In the rows, 128 means zero.
The rows below fall into families. The same turns and mirrors carry the whole set onto itself and the rows of a family onto each other. For each named row, which other rows are in its family? Write them in the order they are listed.
These 28 rows form 7 families of 4 rows each.
Pef: [ 95, 130, 138, 125,  51, 138, 121, 139, 120]
gubo: [ 97, 141, 135, 117, 169, 133, 129,  69, 119]
des: [161,  97, 123, 151,  99, 104, 150, 169, 167]
Gav: [145, 101, 146, 160,  78, 103, 112, 164, 156]
bula: [109, 140, 136, 108,  77, 141, 131, 167,  94]
Losid: [107, 129, 128,  80,  65, 142, 115, 140, 108]
nam: [117, 169, 137, 109,  74, 127, 120, 167, 118]
Laro: [ 72, 128, 119, 102, 153, 134, 143,  91, 136]
zivu: [141, 101, 134, 145,  61,  95, 117, 165, 133]
tarob: [101, 139, 118,  99, 143, 116, 128,  55, 153]
bupib: [197, 120, 113, 147, 157, 124, 149,  97, 138]
kulav: [152, 128, 140, 144,  86,  74, 148, 173, 131]
ziku: [115, 155, 163, 114,  64, 123, 145, 146, 108]
resur: [123, 157, 127, 116, 173, 142, 130,  67, 133]
zuvut: [183, 112, 110, 127, 149, 116, 128,  68, 158]
Feni: [171, 129,  96, 132, 147,  88, 131,  65, 146]
gurif: [161, 112, 160, 139,  94, 100, 148, 176, 142]
Bepov: [ 97, 135, 129,  72, 163, 130, 125,  94, 115]
sot: [ 98, 127,  94,  94, 160, 135, 117,  77, 134]
nodaf: [169, 123,  88, 146, 153, 116,  98,  77, 145]
zaluf: [162, 123, 123, 135, 179, 101, 120,  72, 121]
laf: [149, 125, 144, 159, 105,  99, 120, 190, 128]
Sav: [205, 110, 122, 138, 138, 122, 106,  87, 135]
ditul: [111, 160,  99,  95, 161, 126, 107,  80, 149]
tofoz: [106, 136, 139, 126,  56, 136, 125, 161, 144]
zoz: [160,  92, 154, 145, 120,  92, 119, 172, 159]
selus: [104, 143, 129, 111,  68, 159, 141, 126,  95]
detal: [176, 126, 136, 150, 167, 118, 112,  75, 133]

The rest of the family of zuvut: bula, gurif, sot
The rest of the family of Laro: Sav, zoz, selus
The rest of the family of Gav: Pef, gubo, detal
The rest of the family of tofoz: zivu, resur, zaluf

The rows below fall into families. The same turns and mirrors carry the whole set onto itself and the rows of a family onto each other. For each named row, which other rows are in its family? Write them in the order they are listed.
These 16 rows form 4 families of 4 rows each.
Q: [133,  92, 108, 121,  96, 117, 112, 117, 114, 131, 119, 120, 158,  74, 165,
  72, 128, 102, 141]
N: [152, 131, 191,  84, 143,  98, 160, 154, 161, 106, 101, 118,  98,  95, 112,
 150,  83, 167, 147]
Y: [ 82, 118, 111, 117, 162,  83, 162, 107, 101, 145,  99, 123, 111, 176, 105,
 155, 126, 115, 106]
C: [100, 152, 141, 115, 150, 104, 148,  72, 127, 164, 105, 159, 167, 176, 130,
 144, 114, 128,  83]
D: [ 93, 109, 126, 133, 100, 133, 110, 137, 208,  95, 146,  85,  98, 114, 142,
 144, 143, 183, 111]
H: [107,  82, 120, 153, 134, 118, 152,  78, 120, 136, 129, 143, 148, 162, 103,
 129, 128,  85, 152]
Z: [152, 152, 185,  65, 133, 137, 142, 156, 151,  74,  95, 183, 112, 133, 144,
 160,  96, 159, 134]
U: [129, 155, 162, 115, 172, 176, 120, 143, 135,  68,  88, 144, 117, 110, 142,
 143,  54, 191, 146]
P: [ 93, 150, 144, 135, 102, 198, 130, 124, 168,  51, 133, 144, 121, 152, 147,
 135, 122, 191, 128]
R: [100, 122,  74, 128, 140, 112, 129, 137, 105, 127, 107, 111, 125, 110, 151,
 104,  98,  68, 172]
S: [135, 156, 174,  59, 166, 141, 151, 148, 149,  81,  76, 147, 107, 131, 130,
 159,  63, 160, 138]
X: [102, 110,  86, 111, 111, 113, 100, 128, 106, 132, 123,  89, 148,  83, 168,
  74,  91, 112, 151]
E: [106, 131, 136, 147, 109, 192, 103, 117, 198,  80, 143, 106, 143, 121, 169,
 133, 139, 176, 101]
G: [107, 116, 131, 138, 141,  84, 163,  98, 111, 152, 117, 169, 125, 176, 103,
 155, 142, 117, 121]
K: [ 86, 131, 140, 129, 138, 184,  96, 115, 174,  89, 143,  73, 140, 125, 176,
 147, 111, 195, 104]
B: [107, 149,  87,  74, 104, 131,  80, 123, 123, 145, 108, 134, 158, 105, 174,
  79,  98, 110, 111]

The rest of the family of G: S, X, E
The rest of the family of D: N, C, B
The rest of the family of Y: Q, Z, K

